Each path is a new rotation, seen through one point. The rows after it are directions, each followed by how far the rotation turns it, in degrees each step (0 if it stays put).
Each turn is a multiple of 5 degrees from 10 to 175, or 0.
Each row of a path follows its step; steps can be skipped.

step 6: [  0  -8  -6   4  11   8 -10   1  -9   3  12   8   9   1 -14 -16  -3  15
  -5  -8 -15   7  -6  -4   3  -8  -3   3  -1  15  11   8  -6  10  13   2
   5   4 -20   4 -12  -9  16  -2  14  -4   0 -11  -1  11]
step 20: [  8 -13   1  -8  -3  14  15   0   5  -3   6  -6  -4   3  -6   7  -3   6
 -16  10  10  -2  11 -15  -6  -6 -16   6  11 -27  -9  -4   0  -1  -3  -3
   0  11   2   2   8  -5 -10 -16   2  16   5   5   2  -3]
step 21: [ -2   2   8  16   6   3  -2   6   7  -6   2  17  -3   8  -7   9  -9   4
   0  -2  -7  14 -13  -2   6 -15  -5  25  -9   7   1  13 -13   4 -10  -3
  -1   0  -7   8 -13 -10  10 -13  15   2  -5  -5   2   8]
step 22: [  1  11  -5   0   4 -21  10  10  20   6  -9   9  13 -11  -9   5  -9  14
  20   9   1  -5  14  10 -11  -2   8   2   3  -1   0  -3   7   6 -12  12
   7   5   0   4  -1   8   4  -3   0  -8  16 -10   1  -5]
step 23: [ -5  -1  23 -16  -4   3  12   8   2  -1   7  17 -10 -10   1   1  10   8
   5   1   4  -3 -11   5   3  13  -2  -3   5  -4   3   0   3  -3  22   1
  15  -1  -6   1  -4 -17  -5  -3 -10  -9  -3   4 -21  -5]
step 27: [ 13 -17  -8   5  -9  -8  -2 -15   0   9   1  -9   9   8  -6   9  -7   4
  -7   3  11  -4   3  -3  -3   6  -1   5   7  11   6   0  -3   0   0  13
  -6  15  19 -15  -6   0  -3  15 -17 -16  12  -7   1 -14]
step 29: [ -5   6   2  -3 -18 -13 -11 -12  -5  15   2 -12   8   2  11   4  -9  -6
  -2 -21  -7  -2   9   6  12  -1   6   1  -3  -4  -5   5  -8  17 -14  -6
  -4 -16 -17  13  -7   2   2  -3   4   3  14   3   3   2]
step 30: [ 12  -1  -7  -3  -6   0  -2  16  10   6   2   3   8   3   7  -7  -9 -15
  -7  21  20 -16   2 -10  -2  11   4   2  -3 -19 -11  -2  13  -2   3  -5
   3 -12   2  -4  -8  -8  -8  -7   8  -9   6   8  12   7]
step 31: [  5  -3  15  -2   6  16  14   6  -8  10  -2   4  -5   1  -6  20   1 -16
   1 -15   1   5  -6   2  -1   6  -8   7  -8  11  -4   4  15 -10  -2  -1
   2   8  -2 -12  -9   5  19  -3  21   1  -5  11  -3  10]
step 33: [ -2  11   7  11  -6  11   0  13  -4 -11  17  -3  -6 -11   1 -28  -5  -1
   0   4  -1  17  -2   6  -9   6  15   2  -2  -5  11   2  12  -7   7   8
  13   3 -10  12  -2   1   0   3 -14  -2  -3   2 -10  10]
Directions:
[-2 -2  0 -3  0  2  1 -3 -1 -4  3  0  0  0  4 -2 -4 -2 -3 -1  5  2  0  0
  5  0  1  2  1 -2 -3  2 -6  2  3  5 -1 -1 -2  4  0 -4 -1  1  1 -2  1  0
 -1 -3]
120
[ 2 -3  0 -1  2 -6 -2  3 -1  2  2  2  3 -2 -2  5  0  0  0  1 -2 -2  0 -2
  1  3  3 -1 -5 -2 -4  3  0  1  4  1  1  0 -4  1 -2 -2  2 -6  3  3  3 -1
 -1 -1]
45
[ 1 -1  4  0  1 -5 -2 -2  0  1  3 -1 -6 -2  3 -3  2 -1  3  0  3  1  1 -1
  0 -1  2  0 -4  1  2 -4  1  3 -1 -3  3  2  0  2  2 -3  3  3 -4  0  4 -4
 -3 -2]
70
[ 0  2  4 -2 -1  1  2 -2  5  2 -1  4 -3 -1  0  0 -3  0 -2 -1  0 -2  1 -4
  1 -3  0  0 -1  0 -4  4  2  1 -3 -1 -2 -1  2  1  2  1  2 -5 -2 -6  4  2
  0  6]
40
[ 2 -2  1  8  1 -1  0  0 -1 -3 -3  1  0  0 -2 -2  0  4 -2 -1  2  4 -3  0
 -2  1  2  0  0  1 -2 -1 -3  1 -4  5  4  3  1 -1 -1  3  0 -4 -1 -2  3  3
 -4 -1]
65

step 0: [-11   8   0  -4  -1  -7  -6   7  -1  -6   8  12  -5  -3  13   6  -5  -7
   5  -4   8   8 -13 -12  17  -8   0   2   7   7   8   6   1 -17  -5   8
  -5  -2 -13 -16   9   9  14   7  13  -3  -2  -3   5  -7]
step 5: [ -2   7  -7  -1  -9 -20  -5   9 -17  -8   1  17  -2 -10   7   7  -6  -5
   3  -1   4   0   4  -5 -15   2  -3  -5   6  -3   8   5  -9  -7  10  10
  -6  -5   0   0  14  -8  14 -15   2   5  -2 -11 -11   1]
step 10: [ -5   0 -12  11  -6  -2   2  10  -8   1  12   6  -4  13   8  10  -4   7
   3  -3  12 -13   0   4  -1   1   7  -5   2  10  16  -5   4  -5   9 -18
  -4 -10  -1   0  16 -15   5  -9  -4 -10  14   1   4   0]
step 12: [-14   4  -2  -1  -9   3   5   5  -1  15   7  -5 -16  -5  -8  18 -14  -1
  13   6   9  -2  -9  -7  -1  -4   7  -5   0 -12  12  11  18  -5  -5  -2
   7  -4  -7   0  -5  -3  10  -7  14 -10   1  -3  -1  -4]
step 13: [  8   3  -3  -4  -9  -3   2  10   4  10   6   1   7   5  14   6 -10   9
  -5   5   4  16   1  -9  -1  -5  -3   5   1  22 -13 -11   2  -8   0 -12
  -9  -5   0  -1  22   6  14   0   4  -2  -2   3 -12  -1]
step 21: [  3   3 -15  -4  -3   1   0   0  -6  -4   7  -4 -10 -18   3  -3  -2   1
  -7   6   7 -13   7  -2  -9  10  -6 -13  15   1  -4   0  -5  -2  -7  -7
  -4   2 -14 -13  20   9   1 -12  13   2  -5  -5  -3 -11]
step 24: [ -7   8 -13  -3 -23  -3   5   4 -14  16   7   3 -17   3  12  -2 -10   3
   4  11 -13  -1  -6  -9  -5   5   4  -5  -8   2  -7  -2  -1  12   2  -6
   6   1  -2  -9  -2   7  -2 -11   1   6   2 -17   0  -2]
step 25: [ -6   6  -2 -17   8   7  11   9   3  -4   5   6  -7  10   6  10   5   2
  -2   6  13   5   9 -10  16  -5  15   3  -5  -4  -9   7  17   2  -2 -10
  -4   1   6   4   9 -11  11  12  13  -5   0   0  -8  -2]
step 27: [-11   6   0  21   4  13   9   4   5  17   5   9 -12   9   5   0   8  -1
  -1  11  -8  -4  -4 -11  14  -8   1  11   7   1  -3   0   6  -3   2 -20
  -6  -5   5  -6  -4  -6   8  -9  -3  11  -7  -5  -2  -6]
step 34: [ -3  14   0  11  10  -4   1  12 -15  -3   4  12  15  -6  -5   2   4   2
  -8  14   1  -1   3   1  10  19  -3  -5  -3   9 -18  -6   1  -2  -2   3
  -1   5  -3 -14   4  -2   9  -2  12   6   5 -12  -6  -4]
Directions:
[ 2 -1  1  0  0 -3  0  1 -2 -4  0  1 -5 -1  1  1 -4 -4  1  1  1  0 -3  0
 -6  1 -1 -3  0 -4  6  2 -1  3 -7 -1 -2  0 -3 -1  0  0  1  1 -4 -3  1  0
  3 -1]
155
[ 0  0  4 -2  2 -6 -5  1 -1 -4  0  1  4 -1  0  1  1 -2 -3  0  2  2  2 -3
  2 -2  1  0 -4  0  1 -1  2  0 -1 -3 -1  2  1  6  1 -4 -1 -1 -1  3  2 -6
 -2  0]
125
[-5  0  1  4 -1  0  0  1  2 -2  3 -4 -4  1  2 -2  5  4  0  0 -2 -1 -4  1
 -2  1 -2  2 -2 -1  4 -3 -3  3  4  0  1  1  4  3  0  0  0  2 -5  2  2 -1
 -1 -3]
85
[-1  2  3  0 -2  4  2  1  0  0 -4  7  3 -2  0  0 -2 -1 -2  0  1 -3  0 -3
 -1  4  0  1 -1 -1 -2  0  0  1  2  3  0 -4  4  4  4  0 -1  5 -2 -5 -1 -1
  2 -3]
125
[-3  3  1  0 -2 -3 -1 -1  2 -1 -4 -2 -6  1  0 -1  3 -1  3  1  1 -4  6 -1
  1 -4 -4  2  1  1 -2 -1 -2 -2 -3  6  1  1 -3  1  3 -2 -2  0  2 -4  2 -1
  0  0]
155
[-2  2  1 -1 -2  1  0  3  3  4 -1 -3  3  1  2 -4  0 -1 -1  3  1  5  2  0
 -7  3  1 -2  4 -3  2  1  1 -4  0  1  0  0 -3  3  1 -1 -3 -1  2  2  3  2
 -2 -2]
40

step 4: [  9   6   2   2   8   5  -2   3  -8  -6   2  -3  -9  -8  -3  -9  -3  -1
  -8 -10 -15  20   3 -18  -9  -8   1   0  15  -7  -4 -14 -12   4   7  -7
  10  -3   3   8   1  -2  -5   0   6   8   4   6 -12   2]
step 12: [-10   8  10   4  12  -4  -4  -6   4  -8  -5  11  -6  -4 -15   4  -8 -15
  -5   6  -9  -3  10   4  -3  -7  -4   6 -14  -6   2   4  -9  -1  10 -14
   9  -4  -3   2   1   1  -8   7   1 -10  21   0  -7  -2]
step 17: [  6 -11 -15   7  -8  -7  -3   4  12  10 -10  -6   2   4  -2  -5   3  11
  -5  -6 -10  -1  -8  -2  -8   0   2   6  -4   0   5  20   4   4  -5   1
   5  11  -8   0  17   9  -1  -1 -16   1  13 -11   3  -3]
step 21: [ 11  -5  -3   0 -12  -9  -3  -7  19  13  -8  11  11   3   1   8  -7  -6
 -11  13 -22   1  -1   5  -3   0   0   5   0  -1   3  -2  -8 -13  -6  -7
   0   2  -6   0   6   1  -2 -19   0  -1  -7   0  -6   4]
step 23: [ -2   0  -4   3  -3  -4   9   6   0 -11   5   5 -18  12   0  -2  -2  -3
  -9  -5  -1   4 -13   2   1  -7  -4   1  -8  -9   5 -10  10  14  -5   3
   3  -2  15  -7  -6 -22  -9   2  -6  -1  -5  -8   9 -14]
step 24: [  0   2  -2  -6  -4  -4  15   4 -12   8 -11  19  -7 -19   3 -15   2  -4
   6   0   3 -12  -6  -5   4   9   3   6   7   3   1   2  19   8   5  -2
   4  -1  -3  15   3  10  -1  -8  -2  -1   3  -7  -4   0]
step 25: [  8   5   6   4  -2 -13   4  -6  10   9   7 -13   1 -11   6   8  -8   0
  -1  -2  -2 -13   6   3 -20  -8  19   2   9  13  -1  18   0  -4   0   4
  -8   0   1  -3   3   1   4 -11   0   3  -9  -4   9  -2]
step 26: [  0   1  -2  -2  -2   3  -4  10   5  12  -1 -16  -1   1   6  -4   8   9
  -7  -7 -12  15   4 -10  -3   6  -1  -1  -8   4   5   1   7  -7  -8   5
  -4  -1  21  -9 -13  13  -2  10   8  -3   8  11  -6  11]
step 31: [  9   8 -15   1 -16  13   0  -4   7  -5  -6   1  -8  -8  -6  -1  -1 -15
  -5   0  -6  -1  -5   1   4   0   6  -8   3  12  -2  -4   4  13   6 -14
  13  -3   3  -9  -5  -7   4  -5  15 -13 -12  -2  -3  -2]
step 33: [  6  -5   7   3   1   6  13   9   6  15   6  -3  -9  -3 -11  -4  -1  10
   1   9   7  -1  -3  -5 -10  -5   9   7 -10  12   7   0   6 -10 -17  18
   6   5  -1   4   0  -4  -1   7 -14   4  -3 -11 -13  -9]
Directions:
[-1  1  2 -2  0  2  1 -1  2 -4 -2  1  6 -3 -1  2 -3 -2  3 -3 -4  2 -2  2
  0  5 -1  1  1 -6  1 -2 -2 -5 -1  2  2 -1  1  0  4 -4 -3  2  3  0 -1  0
  0 -2]
45
[-1 -2 -2  1  1  2  2 -2  1  1  0  0 -3 -2  1  3 -3  0  1  2  0  1 -5  1
 -2  2  0 -4  2 -1  5  1 -5 -1  1  5  0 -2  0 -3 -5  2  5 -1 -2  4  4  4
 -1 -2]
95
[-1  5 -2  3 -2 -3  3  1  1  4 -2  4  1  0 -2  3  3  1 -1 -1  0  4 -3  1
 -2  0  4  2 -1  2  0  1  5  0  0  3  1 -3  0  2 -5  1 -1  1  4  2 -5  1
  3  0]
10
[ 2  0  2  4 -4  0 -1 -4  3 -2  1 -3 -1  6 -1  1 -1 -1 -2 -1 -2  0 -5 -1
  0  1 -1  2  1  2 -1  4 -3  1 -3  0  2  3  0  0  0 -3  1 -4 -1  5 -5 -6
  1 -2]
175
[ 4  0 -2  3  2 -4  1  4 -1  1  3  2  2 -1 -3  0 -1  0 -2 -1 -6  2  1  6
 -2 -5 -3 -3  3  0  0 -2 -2  3  2  2 -2  3 -1 -4  2 -1 -1 -1 -2  2  0  1
  3 -1]
170
